(in the rows, 128 means zero)
R: rows in 5 groups, each row roughly a mix of its group's directions
R (195 x 11)
[[114 148 181 103 162 133 177  83 127 124 142]
 [126 132 150 175 107 107 111 185 100 161  98]
 [106 107 103 115  75 173 160 143 153 128 166]
 [133 125 175 109 156 121  64 127 177 133 133]
 [130 144 165 117 153 106 127 133  96  62 169]
 [118 116 129 107 109 110  79 170 194 128 139]
 [122 114 112  69 148 154 184 136 114  92 118]
 [163 162 150 107 175 113 131  96 171  91 132]
 [136 130 150  87  74  90  93 172 142 132 128]
 [125 169 127 195 147  92 151 159 145 145 133]
 [129 134  85 167 135  81 115 112  68 114 137]
 [142  93 133 103 152 103 138  51 132 104 123]
 [131 170  85 116 146 164 121  77 158 100 116]
 [128 125 158  92 146 183 105 150 133  93 173]
 [139 182 121 162 165 127 107 173 120 111 167]
 [129 107  68 110 133 143 189 125 155 128  99]
 [ 79 185 146  92 133 130 140 140  82 143 126]
 [144 131  84 113  97 170 148 104 160 117  76]
 [184 149 168 114 143 154 155 169 135 108 100]
 [115  93 127  77 130 104  80  86 120 163 127]
 [144 127 142 153 104 149 210 138 158 137 130]
 [160 119 175  99 156 170 108 150 115  84 141]
 [146 112 119 179 189 124  93 147  96 119 113]
 [ 79 176 150  82 123 132 129 152 105 135  90]
 [139  90 145 147  99 174 142 177 153 152 158]
 [ 88 182 155 131 118 109 153 134  81 153 153]
 [ 91 160 128 116  91 159 187 132 129 161 150]
 [112 178 128 133 178 154 172 166 145 128 146]
 [113 133 187 109  97 113 138 131 183  89 124]
 [126 165 166 171  78 132 145 170 146 146 136]
 [146 138 158 102  96  74 175 108 128 140 165]
 [182 117 177 182 144 119 119 127 135  99 144]
 [ 76 139 127 103  92  64 135 100 129 136 116]
 [ 89 127 145 177  85 119  97 175 146 131 110]
 [155 119 100 194 132 108 122  95 153 165 149]
 [149 112 108 170 132 109 177 119 142 180 164]
 [153 117 122 127 156  85  66 119  96 109  93]
 [131  98  84 121 119 186 138 144 142 108  77]
 [ 94 141 136 125 163 131 102 110  63 168 149]
 [179  89 133 141  96 140 116  96 128 108  75]
 [183 168 105 157 128 128  80 132 155 116 101]
 [114 147 135 198 163 124  85 149 128 158 129]
 [147 119 112 155 165  78  77 107 102 127  97]
 [ 86 180  75 111 129 155 133 142 131 156 103]
 [ 95 122  89 191 144 141 108 151 144 168 138]
 [ 79  84 141 110  88 154 147 116 133 132  80]
 [145 143 136 156 114 161  78 185 161 134 149]
 [188 110 134 125 155 116 154  79 118 123 171]
 [113  77 172 114 133 155 106 138 114 104 182]
 [134 146 180 149 116  94 144 140 114 184 164]
 [111 139  65 179 128  93 111 149 131 146 152]
 [ 73 159 123 160 132 146 119 100 110 144  72]
 [109  89 140  79 125  91 164 124 134 105 175]
 [108 106 101 139 137 168 129 114  62 170 119]
 [118 126 184 114 162 151  99  76  93 133 121]
 [ 84 113 171 112 119 138 135  81 159  80 127]
 [139 167  97 136 109 106 156 173  90 171 112]
 [129 122 143 152 159  75 103  85  81 127 105]
 [148 143 163 127 134  98 121 174 135 102 193]
 [117 145  93 112 172  87 137 134  68 115 107]
 [ 90 101 204 143 110 116 144 134 135 113 153]
 [113 140 110 192  94  99 144 132 145 178 137]
 [ 73 167 125 166 139 120 178 131  96 136 135]
 [ 99 160  89 153 152  86 107 126 117 110 179]
 [ 99 145 190 113 125 125 106 181 127 151  99]
 [ 78 173 131 103 123 126 181 134  98 116 100]
 [ 96 161 139  90 147 104 142 156  90 116 181]
 [175  92 157 129 149 153 103 118 112 142  71]
 [167  81 102 133 129 131 145 117 183 111  86]
 [ 82 122 110 100 105  86 136 135 137 142 191]
 [167 101  77 147 107 168 121 146  81 124 122]
 [104 122  94 127  82 121 197 156 130 145 140]
 [124  97 197 111 142 153 121  83 159 129 122]
 [ 83 148 130  86  96 145 110 156 108  82 101]
 [ 96 175 150 101 143 140  69 127  87 124 131]
 [131 196  75 139 129 131 140 116 111 146  91]
 [114 112  80 179  81 114 107 158 100 136 124]
 [122 128 163 112  86 119 107 158 186  89 109]
 [133 169  92 161 137 140 107 182 102 165 116]
 [121 174 170 142 153 109 153 156 186 125 123]
 [156  94 118 188  97 127 171 120 162 119 113]
 [150 109 166 121 178 172  91 135 169 124 133]
 [ 78 152  94 175 160 146 107 157 149 131 112]
 [129 170  75 138 125 112 136 174 141  99 170]
 [155  84 180 109 142 170 113 121 158 133  98]
 [138 102 100 152  97 154  88 152 166 109  82]
 [103 100 114 101 133 118  87 152 118 185 171]
 [116 156  91 136  97 173  78 124 112 137  88]
 [144 109 123 152 112 106  87 118  83 101  70]
 [185  85 138 170 140 114 135  97 144 111 161]
 [106 157 118 118  88 147 174 130  65 136 146]
 [158  77 106 173 115 122 147 138 152 147 176]
 [162 150 120 157  85  75  87  97 126 140 128]
 [ 77 159 142 131 184 147 134 155  99 161 129]
 [142 203 114 111  97 117 163 142 144 125 158]
 [150 187 117 105 103  88 130 138 123 170 163]
 [175  97 145 175 104 135  85  98 141 141 104]
 [165 126 133 134  61  84 151 114 150 156 135]
 [165  89 120 173 118 111 158 115 158 147  81]
 [158 145 152 131 151 115 122 117  94 163  58]
 [ 88 157  74 126 105  69 113 122 115 139 130]
 [149 128 122 180 149 129 116 123 132 172  64]
 [ 90  76 168 120 137 144 152  79 140 107 144]
 [173 101 147  82  94 160 149 106 114  92 117]
 [130  88 166 150  94 104 126  99  76 143 157]
 [124 122 101 117 118 162  82 162 129 193 145]
 [154 148  99  98  99 109  91 135 126  63 117]
 [133  83 104 147  71 124 112 165  90 153 130]
 [158 133 145  96 146 149  94 155  81  75 139]
 [ 81 160  96 132 110 118 148 130 105 116 192]
 [118 146 188 101 113 125 169 106 102 151  89]
 [158 157 101 156 148 124  80 186 111 144 126]
 [161  98 161  87  97 102 145  98 134 135 175]
 [118 161  94  84 149  87 154 119  84 144 150]
 [105 183 108 115 140 136 117 120 157  68  97]
 [138 114 165 106 141 168 161 133 163 137 188]
 [163 124 140  89 139 161  82 111 145  89  88]
 [104 171 169 113 117 123 192 136 137 114 158]
 [160 181  74 148 150 132 104 158 112 150 123]
 [ 94 103 146 131 164 120 110 162  69  90 122]
 [ 92 168  98 139 104  86 146 173 152 115 148]
 [127 121 176 135 116 105 102 166 147  62 119]
 [152  77 176 108 154 103 174 125 129 126 151]
 [114 122  94 135 105 120 214 134 121 135 148]
 [105 138  78  69 116 145 168 142 132 147 102]
 [143 128 169 139 174 138 155 161 105  72 142]
 [117 166 116 114 152 168 101 121  78 107  82]
 [155 111 122 187 158 112 169  96 130 140 165]
 [ 93 184 117 103 163 158 156 166 113 140 140]
 [119 162 140 125  78 132 182 102 145 168 148]
 [143 146 118  80 108  71 155 109  93 155 114]
 [118  83  71 162  93 151 114 101 134 112 109]
 [111 184  96  92  93 133 109 120 110 173 136]
 [152 138 191  90 172 119 118 118 166 133 143]
 [184  91 112 129 171 141 110  86 144 103 139]
 [136 150 157  69 154 160 136 157 169 123 102]
 [133 106 155 149  71 112  90 171 161 145 120]
 [133 154  67 111 157 127 113 108  96 180 125]
 [121  55 134 141 148 131 121 124 114 140  69]
 [127  80  98  64 124 134  83 121 132 133 107]
 [125 110 115 110  52 118 134 158 161 118  95]
 [112 133 123  76  85 131 121 178 132 178 132]
 [102 188  89 101 104 166 132 134 152 126 154]
 [125 120  59 126 175 153 157 112 142 157 123]
 [139  92 157 104 123 138 114 170 171 118  73]
 [109  84 132 157  90 158 163 123 178 127 103]
 [152 147 138  81 146 142  72 153 118 136  81]
 [145  95 111 195 141 108 142  90 122 159 104]
 [ 67 121  95 153 140  84 111 146 138  89 137]
 [132 122  91 159 114 141 167 135  57 151 120]
 [119 124 135 130 121  69  89 118  86 181 132]
 [ 85 172 122 106 135  68 107 123 160 146 118]
 [154  74 137 158 113 132  84 160 175 129 123]
 [155 107  99 103  91  91 114 167  94 144 166]
 [106 124 150 137 171 132 136 131 101 201 156]
 [104 114 116  90 168  89 148  92  79 137 143]
 [144  94  94 162 185 156  97 111 153 114 122]
 [ 98 145 136 126 184 126 150 108 103 180 164]
 [ 87 157  94 148 108  79 160 122 127 117 171]
 [136 107 139 181 151  77 136  80 110 139 104]
 [175  99 174 133 126 109 152 114 154 101 174]
 [121 144 167  86 149 134 148 146 103 154 190]
 [123 105 115 162 148 135 125 168 159 198 138]
 [141 100 137  92  70 100 104 147  87 120 153]
 [ 86 144 173 133 121 116 188  98 130 131 161]
 [140 141 162 179 140 124 101 192 128 114 155]
 [112 138 201 101 172 135 117 122 136 163 140]
 [147 109 137 193 162 112 163 121 143 165 151]
 [170 148 144  80 119 178 177 120 135 137 133]
 [128  81 187 120  79 127  95 128 105 133 128]
 [147 121 148 130 152  89  96 105 129 153  59]
 [114 181 173 168  90 118 120 127 155 109 106]
 [156 161 158 167 132 184  90 137 131 145 152]
 [121 144 120 153 184  99 102 161  75 140 146]
 [110 191 139 128 198 126 146 120 134 137 132]
 [ 94 154 152 154 143  85 157  82 105 163 121]
 [150 117 114  75  88 122 140 133 167 131  73]
 [172  70 114 147 117 129 115 122 151 139  72]
 [ 88 173 119 118 180 119 165 168 117 137 142]
 [143 139 117 142 152 128 118  50 111  81 124]
 [ 83 160 148 100 116 102 149 129 118  89 181]
 [172 121 171 146 142 150 158 126 175 118 173]
 [174 138 115 156 163 105 101 183 110  99 126]
 [ 88 124 135 164 164 165 107 183 111 109 138]
 [167 183 121 169 137 120 155 124 178 143 127]
 [125 139 187 129 180 131 112  92 173 132 129]
 [132 155 112  97 179 166 118  82  97 109 107]
 [191 114 169 161 106 142 103 102 149 135 149]
 [149 193  94 115 147 103 135 150 109 140 171]
 [114  75 125 118 123 129  72  86  86 129 119]
 [108 115  97 105 124  86 128 119  87 154  68]
 [138 176  93 123  83 149 141 150 137 183 127]
 [180  85 148 130 152 148 145 122 182 155 124]
 [126 184 132 145 170 178 153 163 143 128 139]
 [ 86 168 154 123 147 149 174  87 115 101 111]]
the three rows of each list that fit no group, in list order (the others fit one group, some only roughly)
- k276: [129  92  52 129 120 137 116 158 141 164 140]
- k62: [176 114  90  87 122 148  90 118  92 110 102]
- k305: [116 166  87  70 116 129 177 118 127 106 116]
- k403: [170 119 152 143  89  93 120  87 125  77 144]
- k997: [159 149 132 138 126 186 122 152 158 138  69]
- k788: [137 155 159 105 176  91 123 121 146  76 100]
- k261: [142 129 141 150 182 115 146  91 133  92 183]
- k742: [144 103 149 111 143 110  88  64 154  91 127]
- k133: [166 146  95 160 105 145 149  78 146  87 110]
- k131: [ 84 151 109 134 123 126  73 148  69 126 116]
	k997 k788 k133
- k657: [133 141  91 157 103 161  87 119 111  98  75]
- k205: [122 105 117 132 135  79 151  77  78  98 110]
- k221: [ 97 184 144 144 161 132  93  95  96 104 112]
- k430: [131 157 144  66 178 137 135  99 112 116  95]
- k590: [140  96 143 176 174  97 104  90 152 132 105]
- k163: [ 91 117 159  83 103  95 120 116 171  91 147]
- k712: [130 115  99 143 101  67  85  98  99 138 151]
- k684: [156 114 132 173  72 111 145 107 108  83 111]
- k366: [147 160 106 166 150  97 131 174  90 108  92]
- k633: [143 135 131 139 134 130 140 150 172 131 211]
- k816: [121 170  95  79 138 151 154 179 120 111 112]
	k205 k712 k633
- k322: [105 114 135 168  86  88  78 163 124 143 144]
- k277: [126 131 196 145 164 135 154 121 175 152 123]
- k535: [161 148 142 104 169 175 129 120 127 129 189]
- k364: [160 162 151 141 140  67 100 160 128  91 131]
- k595: [114  71 105 137  84  91 102 131 117 124  86]
- k985: [150 187 143 130 106  89 113 155 149  81 122]
- k130: [132 102 141  68 141 117 133 137 123 174 183]
- k75: [156  83 146 151 164 126  84 172 128 115 157]
- k568: [166 132 174 148 144 113 198 108 139 133 133]
- k639: [136 134  83 155 151 163 109 158 118 107 188]
- k226: [142 108 143 157 137  83 127  60 163 112 125]
- k574: [185 175 110 151 105 123 136 165 143  96 109]
- k317: [116 162 126 164 114 134  84 128 163 155 185]
	k535 k595 k226
- k335: [135 157 139  58  98 111 154 124  93 145 151]
- k874: [159 138 164 150 157 180 113 132 126 186 126]
- k828: [133  78 133  98 124 128 183 115 160  82 131]
- k86: [115 106 116 157  84  54 131 126 155 138 130]
- k558: [115 103 113 169 163 162 114 162 108 173 160]
- k423: [101 114 112 189 151 135 181 139 115 140 163]
- k762: [ 93 138 105 152  71  67 122 135 132 129 108]
- k410: [137 105 154 143 138 134 132  83  67 159  89]
- k551: [ 93 144 107 149  52 122 135 117 117 125  91]
- k196: [112 147  97 124  98 173 120 145 137  58 139]
- k213: [ 87 132  93 111 153 139 167 110  87 176 137]
	k86 k762 k551
- k939: [123 117 132 121  61 128  74 170 137 109 139]
- k198: [122 113 137 119 204 162 126 159 119 164 147]
- k483: [ 96 159  95 141 143 127 152 147 154  59 138]
- k629: [147  99  84 120 123 144 108 153 111 133  56]
- k902: [128 145 121 183 115  82  78 123 141  99 153]
- k482: [115  79 105 139 125 191 114 114 132 146  83]
- k304: [158 115 117 151  90 171 127 107 185  96 115]
- k105: [152 139 104 170 142 126 120 112 191  88 100]
- k746: [102 125  92 112 124 156 143 109  67 134  79]
- k10: [127 201 155 151 135 122 146 174 149 147 132]
- k667: [145 148 163 105 125 180 161 176 155 111 146]
- k421: [157 179 118  68 136 122 169 102 118 111 129]
- k64: [105 113  72 113  69 104 158 138 127 110 149]
- k272: [123 161 121 141 138 142 147 142  70  93 183]
- k311: [129 129  95 132 203 135 113 161  99 105 151]
	k746 k10 k421
- k982: [145 124 143 154 115 159 122 149 173 157  63]
- k455: [130 130 146 169 187 137 125 154 100 161  86]
- k804: [152 120 112 134 139 101 211  97 112 124 134]
- k321: [104 128 177  74 132 164  95 141 155 118 103]
- k116: [107  75 110  96  77  94 153 136 115 101 132]
- k395: [ 59 148  91 111 161 144 148 161 140 126 138]
- k486: [144 176 140 130 158 149 160 124 173  96  85]
- k132: [ 99 138  73 156 121 122 130 102  77 168 142]
- k168: [104 129 137 118 109 146  67 185 138 166 120]
- k696: [172  90 162 104 128 161 116 184 138 126 144]
- k924: [121 103 126 123 122 187 102 150 171 147 175]
	k982 k116 k696
- k402: [ 98 100 122  79 130 185 149 141 114 151  94]
- k839: [116  94 188 110 109 178 117 156 146 103 134]
- k191: [133  84  85 123  90 145 111 177 159 150 115]
- k526: [134 131 132  88 204 151 163 124 120 150 115]
- k890: [158 127 181 104 109 169 149 162 129 127 172]
- k954: [126 189 114 122 137  68 148 135  86 131 122]
- k181: [ 86 121  69 164 182 128 134 130 144 138 126]
- k38: [143 103 129 143 120 140 128  99 106 185  65]
- k165: [117 175 102 111 104 144 134 144 155  73 170]
- k485: [117 148 186  97 187 140 120 151 112 150 120]
	k839 k890 k181
- k537: [175 143 192 127 155 132 172 129 148 131 111]
- k604: [161 125 139 128 180 161 166 175 122 134 163]
- k650: [134 110 165  94 166 159 163 146  79 114 105]
- k336: [156 146 146 162 153 111 100  78 101 134 177]
- k893: [111 132 108  67 132 110  95 137 116 152  70]
- k47: [140 154 114  84 149 142  61  94 124 126 103]
- k752: [103  85 133 110 147 167 123  63 106 149 139]
- k411: [115 131 128 113 190 154  93  71 150 126 134]
- k422: [120 103  93 147 133 141 127 155  51 130 157]
- k685: [105 128 111 168  56 102 134 155 140 151 142]
- k576: [138 183  79 101  88 139 118 113 113 107  97]
- k459: [117 145  97 102 131 142 172 121 182 177 145]
- k508: [142  98 108 203 104 110 144 117 138  99 154]
	k604 k893 k422
- k203: [158 163 175 118 118 132 187 126 162 127 155]
- k171: [115 138 129 154 115 170  74 181  96 111 128]
- k337: [ 54 101 104  89 135 107 125 144 100 123 133]
- k543: [ 84 156 136 117 110  66 141  94  89 128 125]
- k488: [165 135  76 175 131 116 159 107 156  93 126]
- k81: [155  90 104 147  76 132 135 180 151 138 102]
- k791: [110 124  72 118 132 164 126 172 118 177 106]
- k780: [192 103 114  99 142 148  93 146 168 120 109]
- k357: [145 106  83  88  75 129 154 124 141  88 114]
- k556: [103 100 185 170 155 100 143 122 105 126 162]
- k384: [171  73 149 111 150 148 109 132 133  79 153]
- k648: [163  95  99 128 146 158 130 120 162 123  63]
	k203 k171 k648
- k138: [149 158  71  78 103 129 158 116 121 160 122]
- k11: [143 146 131  73 168 142 152  89  96  94 110]
- k68: [111 157 154 123 128 141 183 187 153 102 140]
- k365: [120 130 143 136 174 138  82 159  87  96  88]
- k565: [ 91 199 133 133 122 110 142 107 105 138  85]
- k739: [136 170 109 111  84 147 148  85 169 102 104]
- k51: [160 112 116 156  45 128 136 111 137 144 118]
- k749: [163 115 108 128 122 158 101 200 133 161 140]
- k46: [ 72 184 142 136 116  94 153 148 128  97 139]
- k861: [139 153 126 126 100 139 102 176 163  83  83]
- k956: [ 65 147 112 150 138 133 145 114  74 163 135]
	k68 k365 k51
- k938: [125 140  66 109 118 144 167 113 103 146  78]
- k866: [ 92 148 115 145 186 155 152  76 132 144 115]
- k63: [136 124 183 127 141 128  62 163 147 136 105]
- k718: [ 97 133 135 135 170 131 180 102 162 161 166]
- k201: [104 152 114  62 116 172 159 131 138 142 158]
- k583: [152 100 157 174 132 121  90 146 159 172 158]
- k953: [118 174 130 120 161 176 104 175 134 100 154]
- k674: [ 68 154 126 168 160 125 118 117 104 175 136]
- k796: [ 79 147 127 154 144  88 170 126 138  77 140]
- k550: [126 162  80 144  82 124  98 170 151 115 153]
- k290: [105 133 171  92  82  91 141  84 127 149 116]
	k953 k796 k550
- k858: [182  94  93 116 121 129 110 105 180 154 116]
- k368: [124 166 164 112 115 151 186  93 165 133 113]
- k250: [143 148 180 132 169 154 145 144 174 142  91]
- k999: [145 116 143 115 130 154 124 133 178 175  68]
- k439: [121 133  73  80 112 133  69 142 129 108 119]
- k522: [134 104 101 135  82 143 175  83 138 100 161]
- k864: [ 95 137  65 111 171 169 122 112 113 107 125]
- k963: [120 119  84 136  82  64 143 117 113 120  97]
- k123: [ 97  71 154 145 128 183 115 161 145 143 130]
- k22: [ 66 115  91 142 143 101  84 136 124 158 105]
- k615: [157 108 114 164 195 136 111 103 156 157 120]
- k334: [ 96  98  96 181  73 109 115 132 149 115 132]
- k559: [132 152 111 129  83 109 129  81 139 165  73]
- k840: [107 108  81 138 104 109 140 185 101 128 169]
- k3: [126 110 127 106 138 156  52 108  87 142 112]
	k368 k522 k840
- k139: [155 145  93 162  68 109 139 121 166 106 106]
- k775: [113 190 155 138 130 151  73 154 129 104 145]
- k58: [162 181 139 191 151 111 109 142 121 147 125]
- k730: [123 122 118 148 106 169 111  99 155 115  56]
- k303: [126  49 146 108 125 156 123 154 152  99 122]
- k472: [137 110 172 112 127 123  67 175 146 160 124]
- k865: [ 97  98 136 167 112  77  95 173 121 116 147]
- k273: [118 113 123 137 101 111 124 188 196 142 132]
- k42: [126 111 167 137  88  76 120 145 173 115 163]
- k795: [131  99  96 150 127 140 141 116 141 127  45]
	k139 k775 k865
- k182: [129  84 110 142 138  85  84 114 161  87 152]
- k4: [159 126 130 145 120 105 137 122 123 190 191]
- k566: [118 108  93 174 143 158 106  86 166 119  94]
- k642: [125 118  73 157  97 180 131 161 139  96 120]
- k847: [114 159 120 147 123 134  53 103  95 111 153]
- k539: [135  92 163  98 126 124 123  75  72 146 119]
- k606: [113 132 146 173  88  98 172 136 151 111  83]
- k527: [150 155 157 127 146 113 111  89  82 131 186]
- k975: [118 113 108 121 111 169  92 115 105 176  75]
- k715: [106 178 125 171 104  83 154 118 159 147 148]
	k642 k539 k715
- k398: [153  73 139 120 131 173 143 120 121 111  70]
- k323: [144 112 129 190 125 117  70 105  99 113 107]
- k862: [144 152 161 123  82 123 115  91 188 128 155]
- k110: [140 163  79  98 138 130 125 192 101 144 128]
- k511: [187 120 119 105  62 117  94 135 128 124 135]
- k691: [135 141 105 140  58 130 139 124 189 125 114]
- k382: [184 125 167 114 100 177 143 119 134  96 148]
- k370: [173 101 160 148 135  58 145 110 118 130 121]
- k989: [169 157 115  89 166 132 173 103 162 106 130]
- k172: [101 156 152 143 186 179  99 110 152 128 128]
- k509: [126 165 164 110 162 175 138 159 166 146 154]
	k511 k691 k172
- k37: [132 122 135 116 102 160 138 107  88 122  52]
- k275: [152 117 167 156 132 136 111 105  90 174 177]
- k161: [ 59 163 143 151 113 130 130 162  92 107 120]
- k77: [ 95  92  88 138  89 123 147 137 188 118 136]
- k859: [ 92 129  78  98 118 151 153 174 137 170 125]
- k802: [ 95 153 136 115 100  96 168  74 110 141  95]
- k552: [123 131 127  80  91 113 187 141 128 110  83]
- k944: [111  70 125 112 128 160 170  92 143  92 109]
- k229: [ 92 162 108 103 121 135 121 135 147 138  52]
- k637: [124 148 118 155 134 122 138 187  87 181 151]
- k324: [105 121  87 126 185 131 134 172 141 110 171]
- k572: [148  75 151 147 135 166 150 150 148  75 121]
	k37 k275 k324
